In the data rows, the value 128 means zero.
Some points:
np.array([73, 91, 75, 113, 103, 177, 157, 187, 135, 129, 135, 124, 125, 115,
          137, 106, 129, 125, 88, 90, 132, 99, 120, 165, 101, 112, 80, 119,
          67, 188, 107, 105, 75, 150, 184, 80, 109])
np.array([109, 131, 165, 148, 187, 87, 141, 142, 186, 122, 154, 172, 115, 139,
          112, 138, 144, 31, 146, 135, 86, 160, 122, 126, 135, 154, 88, 165,
          166, 117, 123, 135, 135, 123, 171, 176, 85])
np.array([107, 176, 98, 134, 131, 132, 123, 79, 138, 76, 162, 171, 94, 128,
          153, 202, 122, 105, 120, 154, 81, 77, 134, 93, 101, 124, 95, 131,
          121, 174, 152, 169, 153, 92, 96, 97, 123])
np.array([105, 116, 198, 143, 138, 100, 123, 139, 120, 117, 99, 86, 109, 150,
          131, 63, 116, 136, 121, 102, 83, 111, 86, 86, 142, 116, 158, 95,
          54, 132, 187, 138, 171, 100, 104, 155, 90])
np.array([138, 61, 111, 155, 112, 135, 150, 141, 129, 123, 122, 107, 165, 131,
          118, 169, 140, 113, 166, 162, 149, 123, 121, 96, 174, 131, 143, 127,
          140, 174, 128, 122, 172, 111, 124, 96, 172])
np.array([94, 103, 148, 127, 132, 112, 103, 157, 98, 113, 127, 129, 190, 125,
          184, 145, 113, 150, 126, 110, 120, 186, 153, 147, 164, 120, 157, 75,
          67, 145, 84, 183, 127, 170, 103, 161, 76])
np.array([142, 143, 167, 98, 98, 117, 76, 158, 119, 72, 178, 108, 88, 56,
          165, 187, 101, 102, 130, 167, 103, 141, 183, 100, 118, 113, 43, 114,
          121, 146, 152, 129, 150, 94, 134, 137, 112])
np.array([146, 163, 137, 175, 133, 197, 132, 173, 113, 122, 130, 113, 167, 89,
          123, 147, 116, 160, 137, 152, 64, 121, 141, 173, 93, 188, 90, 106,
          90, 115, 162, 58, 83, 116, 157, 121, 139])
np.array([185, 56, 122, 72, 131, 103, 159, 104, 165, 119, 140, 173, 80, 135,
          182, 132, 120, 132, 120, 81, 192, 99, 114, 98, 94, 164, 149, 159,
          170, 153, 112, 87, 127, 146, 139, 125, 151])
np.array([108, 122, 137, 156, 110, 98, 137, 130, 91, 136, 192, 95, 180, 128,
          202, 128, 157, 148, 140, 148, 90, 64, 161, 144, 102, 63, 112, 123,
          134, 150, 90, 126, 136, 145, 113, 102, 168])
np.array([140, 145, 107, 70, 47, 145, 122, 195, 143, 121, 168, 123, 138, 122,
          139, 156, 132, 112, 155, 163, 99, 108, 112, 124, 120, 141, 96, 139,
          190, 130, 167, 154, 117, 126, 124, 118, 154])
np.array([131, 143, 99, 136, 102, 157, 117, 137, 170, 74, 117, 73, 139, 80,
          139, 113, 135, 77, 97, 161, 146, 107, 133, 93, 117, 165, 38, 117,
          158, 118, 172, 164, 94, 144, 77, 71, 118])
np.array([109, 123, 109, 99, 121, 119, 138, 110, 116, 158, 62, 168, 84, 121,
          164, 90, 152, 190, 174, 103, 151, 134, 123, 173, 157, 146, 158, 152,
          110, 120, 60, 159, 146, 119, 121, 91, 89])
np.array([115, 93, 95, 125, 122, 123, 127, 122, 120, 76, 158, 126, 121, 149,
          132, 185, 136, 151, 54, 129, 139, 129, 126, 140, 149, 119, 108, 168,
          177, 101, 136, 115, 155, 149, 79, 93, 140])
np.array([125, 76, 120, 176, 128, 194, 86, 154, 84, 154, 123, 132, 123, 128,
          71, 104, 115, 151, 157, 119, 103, 174, 115, 64, 114, 175, 61, 102,
          102, 120, 109, 79, 114, 175, 141, 114, 97])
np.array([142, 181, 170, 166, 120, 134, 87, 107, 163, 77, 124, 141, 142, 176,
          80, 130, 155, 110, 137, 132, 159, 118, 131, 154, 133, 100, 152, 180,
          148, 157, 162, 144, 158, 114, 83, 175, 120])
np.array([79, 159, 114, 108, 157, 134, 128, 140, 172, 145, 111, 122, 107, 125,
          27, 175, 127, 78, 172, 145, 150, 119, 90, 112, 140, 162, 158, 156,
          155, 127, 132, 40, 151, 113, 136, 153, 143])
np.array([125, 98, 164, 125, 124, 97, 101, 79, 68, 197, 117, 159, 154, 160,
          125, 125, 211, 163, 151, 121, 174, 74, 82, 133, 157, 176, 153, 120,
          114, 112, 67, 103, 105, 121, 176, 130, 118])
np.array([108, 67, 154, 148, 122, 109, 162, 125, 97, 169, 99, 155, 81, 111,
          113, 109, 159, 107, 136, 126, 122, 155, 103, 185, 150, 153, 220, 143,
          118, 175, 120, 145, 114, 108, 140, 109, 136])
np.array([106, 79, 125, 83, 135, 155, 127, 93, 96, 124, 133, 133, 165, 134,
          129, 89, 90, 175, 133, 168, 157, 123, 152, 141, 116, 142, 165, 121,
          128, 141, 85, 162, 146, 97, 125, 128, 88])
np.array([135, 127, 117, 155, 132, 175, 156, 106, 136, 99, 116, 91, 122, 123,
          220, 115, 95, 124, 135, 102, 156, 163, 170, 138, 138, 56, 150, 33,
          129, 184, 110, 159, 120, 118, 57, 128, 121])
np.array([169, 152, 131, 124, 188, 120, 149, 84, 149, 136, 176, 156, 135, 77,
          163, 123, 136, 78, 107, 144, 194, 101, 101, 134, 129, 110, 148, 186,
          143, 92, 144, 137, 182, 111, 102, 121, 162])
np.array([113, 41, 125, 114, 154, 103, 92, 164, 133, 126, 91, 120, 120, 121,
          166, 82, 108, 186, 142, 151, 122, 124, 113, 141, 145, 65, 178, 80,
          98, 133, 82, 149, 110, 117, 152, 80, 120])
np.array([70, 127, 142, 143, 121, 161, 101, 79, 145, 141, 114, 151, 76, 109,
          170, 94, 135, 114, 59, 124, 157, 127, 133, 155, 115, 117, 139, 98,
          123, 77, 195, 135, 147, 148, 63, 220, 142])
np.array([154, 118, 58, 94, 141, 164, 109, 130, 62, 101, 85, 62, 140, 196,
          127, 150, 188, 150, 94, 76, 111, 179, 126, 128, 119, 95, 197, 86,
          90, 144, 101, 117, 97, 116, 142, 135, 64])
np.array([84, 145, 170, 74, 179, 145, 90, 117, 117, 130, 162, 63, 101, 161,
          118, 123, 145, 166, 136, 44, 108, 149, 164, 130, 137, 148, 128, 58,
          43, 118, 175, 152, 152, 169, 99, 144, 142])
np.array([155, 167, 137, 155, 144, 102, 136, 154, 176, 135, 161, 182, 139, 134,
          70, 114, 155, 149, 95, 175, 168, 168, 83, 90, 117, 123, 133, 164,
          173, 157, 156, 54, 118, 178, 184, 108, 88])
np.array([130, 137, 184, 140, 155, 99, 142, 121, 123, 169, 96, 148, 157, 149,
          85, 96, 159, 113, 149, 132, 141, 104, 152, 154, 144, 111, 185, 146,
          106, 125, 165, 89, 141, 155, 216, 139, 73])
np.array([140, 179, 95, 67, 124, 101, 168, 127, 110, 93, 210, 139, 129, 146,
          113, 107, 122, 76, 121, 159, 84, 137, 121, 138, 151, 155, 110, 112,
          177, 139, 127, 144, 97, 64, 70, 47, 220])
np.array([150, 125, 134, 86, 84, 206, 181, 197, 168, 160, 157, 154, 130, 178,
          159, 162, 163, 101, 169, 176, 91, 194, 130, 98, 93, 113, 142, 134,
          194, 155, 118, 127, 147, 93, 142, 59, 148])
np.array([153, 142, 131, 121, 126, 111, 56, 125, 157, 142, 135, 127, 116, 119,
          117, 171, 137, 76, 159, 187, 138, 77, 104, 123, 110, 89, 122, 138,
          98, 73, 140, 165, 112, 130, 132, 157, 110])
np.array([150, 132, 90, 153, 111, 49, 158, 92, 161, 145, 136, 166, 75, 99,
          166, 139, 84, 118, 121, 130, 160, 161, 146, 185, 127, 81, 94, 109,
          175, 126, 123, 138, 154, 133, 93, 138, 164])
np.array([95, 102, 128, 111, 121, 80, 168, 126, 101, 101, 118, 124, 76, 106,
          109, 79, 121, 119, 177, 100, 134, 94, 134, 129, 160, 70, 175, 129,
          83, 121, 98, 132, 111, 203, 103, 228, 115])
np.array([205, 125, 107, 142, 169, 92, 83, 126, 151, 115, 112, 162, 122, 145,
          130, 121, 162, 95, 101, 101, 135, 134, 158, 173, 79, 126, 103, 148,
          142, 164, 154, 107, 191, 113, 142, 122, 165])
np.array([134, 153, 153, 107, 185, 57, 155, 134, 142, 106, 118, 195, 107, 108,
          151, 99, 85, 114, 101, 190, 210, 120, 72, 136, 172, 129, 105, 146,
          184, 136, 153, 145, 124, 103, 150, 183, 175])
np.array([185, 157, 150, 86, 147, 119, 137, 57, 142, 156, 95, 114, 137, 68,
          83, 162, 130, 154, 164, 124, 135, 71, 73, 107, 120, 127, 99, 150,
          181, 132, 123, 57, 145, 94, 70, 146, 129])
np.array([154, 147, 118, 149, 106, 182, 127, 186, 114, 133, 158, 117, 105, 171,
          125, 188, 116, 112, 139, 124, 131, 91, 155, 97, 164, 194, 93, 137,
          120, 172, 142, 72, 75, 106, 135, 101, 152])
np.array([141, 200, 124, 170, 129, 87, 125, 107, 129, 143, 154, 90, 73, 123,
          116, 42, 136, 139, 124, 151, 163, 109, 125, 140, 113, 104, 130, 110,
          109, 94, 147, 161, 116, 199, 127, 166, 111])
np.array([137, 131, 68, 106, 65, 126, 111, 99, 93, 132, 83, 85, 187, 134,
          170, 109, 100, 182, 111, 170, 115, 138, 118, 117, 117, 134, 146, 120,
          73, 103, 80, 111, 130, 129, 136, 142, 178])
np.array([99, 102, 127, 134, 105, 176, 130, 116, 83, 135, 128, 109, 140, 104,
          118, 120, 171, 146, 127, 88, 122, 162, 133, 90, 130, 139, 216, 117,
          96, 102, 125, 149, 144, 90, 173, 129, 128])
np.array([126, 111, 112, 113, 129, 172, 206, 103, 73, 96, 93, 107, 175, 152,
          123, 131, 120, 161, 110, 132, 116, 146, 130, 185, 92, 99, 161, 89,
          71, 181, 66, 177, 144, 132, 152, 123, 185])
np.array([158, 151, 115, 147, 136, 88, 153, 117, 185, 128, 147, 136, 170, 97,
          91, 174, 113, 110, 129, 111, 123, 182, 89, 124, 141, 159, 120, 186,
          140, 126, 132, 157, 160, 214, 155, 130, 120])
np.array([122, 116, 109, 121, 67, 159, 148, 160, 111, 125, 124, 132, 112, 103,
          160, 116, 169, 175, 131, 124, 112, 117, 185, 103, 127, 70, 94, 153,
          136, 139, 59, 201, 88, 58, 84, 170, 130])
There is one direction along which these points spread out most. Where along it does each point below lie, from 0 to 99? The average is 50, and the first point in the table lies past the average. One standard deviation of the points above along it is 16.
np.array([68, 168, 114, 118, 165, 88, 134, 150, 107, 127, 129, 164, 117, 166,
          125, 115, 139, 83, 184, 133, 114, 158, 136, 94, 133, 151, 76, 187,
          169, 105, 157, 99, 143, 187, 170, 131, 110]) 34
np.array([128, 137, 154, 169, 181, 101, 132, 132, 112, 165, 98, 117, 113, 130,
          87, 119, 125, 105, 127, 100, 171, 168, 107, 135, 128, 146, 147, 194,
          71, 106, 169, 101, 108, 156, 125, 147, 62]) 50
np.array([125, 154, 139, 170, 42, 163, 141, 191, 147, 58, 167, 112, 145, 123,
          132, 149, 118, 123, 142, 82, 115, 95, 113, 93, 83, 154, 96, 102,
          171, 92, 132, 142, 151, 99, 136, 122, 133]) 41
np.array([147, 90, 116, 90, 124, 121, 220, 55, 192, 120, 94, 162, 184, 132,
          89, 122, 82, 173, 113, 214, 135, 131, 163, 99, 159, 162, 170, 128,
          162, 102, 97, 112, 92, 156, 149, 101, 148]) 46
np.array([128, 201, 193, 144, 118, 124, 80, 150, 102, 164, 121, 193, 125, 162,
          105, 120, 143, 87, 163, 94, 96, 143, 164, 137, 126, 115, 142, 171,
          80, 68, 129, 92, 101, 149, 184, 123, 163]) 48
np.array([184, 107, 169, 104, 104, 126, 145, 129, 154, 87, 133, 110, 132, 124,
          114, 162, 158, 130, 86, 154, 135, 142, 139, 95, 117, 135, 109, 126,
          149, 96, 109, 111, 112, 73, 72, 78, 159]) 39
np.array([115, 212, 194, 139, 130, 95, 81, 85, 172, 143, 130, 129, 106, 158,
          126, 114, 124, 56, 53, 115, 153, 107, 132, 121, 122, 121, 83, 170,
          163, 159, 115, 105, 149, 129, 135, 156, 148]) 29
np.array([144, 102, 114, 116, 123, 144, 143, 111, 146, 157, 155, 80, 124, 149,
          163, 139, 101, 165, 151, 125, 113, 83, 98, 136, 196, 78, 77, 138,
          123, 143, 149, 158, 128, 108, 113, 117, 152]) 51
np.array([136, 81, 116, 127, 131, 167, 106, 98, 129, 130, 126, 42, 130, 87,
          132, 113, 52, 217, 122, 113, 114, 140, 135, 156, 129, 140, 151, 134,
          132, 128, 101, 172, 102, 96, 164, 116, 130]) 67
np.array([96, 129, 133, 110, 184, 134, 108, 196, 84, 200, 53, 126, 142, 136,
          94, 96, 109, 152, 100, 124, 131, 107, 125, 120, 137, 165, 160, 123,
          153, 79, 101, 125, 142, 170, 108, 122, 112]) 60
np.array([56, 125, 93, 170, 112, 130, 121, 153, 124, 154, 117, 127, 145, 157,
          131, 154, 50, 128, 151, 50, 140, 160, 130, 122, 53, 142, 88, 87,
          122, 110, 189, 114, 57, 90, 150, 128, 116]) 54
np.array([138, 102, 79, 140, 120, 122, 105, 134, 104, 177, 100, 94, 155, 153,
          104, 126, 138, 186, 89, 64, 58, 141, 165, 131, 143, 123, 128, 77,
          92, 107, 127, 124, 132, 99, 135, 130, 81]) 72
np.array([157, 149, 113, 202, 160, 152, 77, 84, 108, 114, 125, 169, 142, 67,
          87, 126, 113, 87, 126, 116, 67, 122, 139, 166, 124, 155, 148, 92,
          166, 87, 173, 164, 113, 171, 124, 151, 84]) 45
